The rows below fall into families. The same turns and mirrors carry the whole set onto itself and the rows of a family onto each other. For each named row, which other rows are in its family? Write them in the order they are listed.
These 15 rows form 5 families of 3 rows each.
tedo: [ 25 -21  16 -18  -5 -41 -15 -14  -2  18]
Lapuf: [  1 -13   1  -5  22 -16  -6 -34  44   4]
bitip: [ 33  -5 -11  -3  13  -1  24  -8   6  15]
pafi: [  8   5 -11 -14  10 -13 -19 -21  36  12]
kufik: [ 29 -34  25 -16   4 -33  -7 -11   3  19]
tipu: [ 27 -20  18 -16  11 -35 -13 -28 -10   8]
niki: [ 22 -10  -3 -14  -2   2  31  -5  10  20]
mepap: [ 29 -26  14  -2   4 -41   3 -21  -9  18]
neso: [ -1   0  17  -5  15 -20 -14 -28  35  -1]
Siti: [ 20  -7 -13 -13  17   7  18 -15  14  29]
tek: [ 27 -21  -9  -3  -3   1  23 -31   1  21]
dusan: [ -1  -7   5  -4   0 -15  -9 -36  43   9]
muzi: [  7   5   2  -6   6 -28 -10 -33  43  12]
gadut: [ 23 -25  28 -18   6 -40   2 -12  10  -1]
dibig: [ 11  -7  -9  -8  -1   7  24 -16   0  17]

Same family as pafi: tek, gadut
Same family as Siti: mepap, neso
Same family as dibig: kufik, muzi

The rows below fall into families. The same turns and mirrors carry the whole set onto itself and the rows of a family onto each other. For each named row, which other rows are in its family? Write them in the order they are listed.
These 25 rows form 5 families of 5 rows each.
livir: [ -2   3   1 -25  34   6   9  -3  -5  23]
Vatud: [-13   5   5 -30  14   8 -14  -3  23  12]
lafil: [-18 -19  26  -4   7 -24  10 -14  12   9]
Roge: [  3 -15   2  -7 -18  18  -2   4  24  15]
diza: [ 13 -17  -4  -4  -9  19  13   8   1  20]
Sisof: [ -8 -23  11 -10 -15 -22   3   1  -2   3]
muki: [-15   1  20   0 -17  17 -13  18   4  22]
Labe: [-24   5  33   4   0  16  -9   5  16  26]
kas: [ -1  25   0   2  -2 -13  10 -10 -16   9]
Rigi: [ -4 -24  11  -6  -3 -23  17   0 -13   9]
gis: [ -1 -11  16   3  19  14  20 -13  24  28]
panur: [ -7  28   9   5   8 -14  12 -18  -7  11]
Nug: [-10 -21  19  -3  11 -24  21 -10  -4  12]
zagug: [-13   7  10 -25  34   6   0  -9  16  20]
Giv: [-19   5  34  10  17  14   7   2   3  33]
rar: [  2   0 -10 -30  15   8   1   9 -11  17]
nimap: [-13  29  12   3   2 -14   2 -20   7   8]
zeve: [-11  28   6   0 -12 -12  -5 -13   6   3]
Vamu: [ 11 -15   4   1  14  16  27  -3   1  28]
gef: [-16 -20  20  -8 -10 -23   0  -6  14   3]
Zemut: [ -9   1  22   8  11  15  13  11 -17  34]
Biri: [ -4  25  -1  -1 -14 -12   0  -6  -8   4]
pas: [ -4   1  -7 -33   2   9 -14   8   6  11]
mag: [ -7  -1  14   2 -10  17   0  22 -17  27]
fos: [ -5 -11  15  -2   0  16   2  -8  38  19]

Same family as Vatud: livir, zagug, rar, pas
Same family as Zemut: muki, Labe, Giv, mag
Same family as gef: lafil, Sisof, Rigi, Nug
Same family as fos: Roge, diza, gis, Vamu

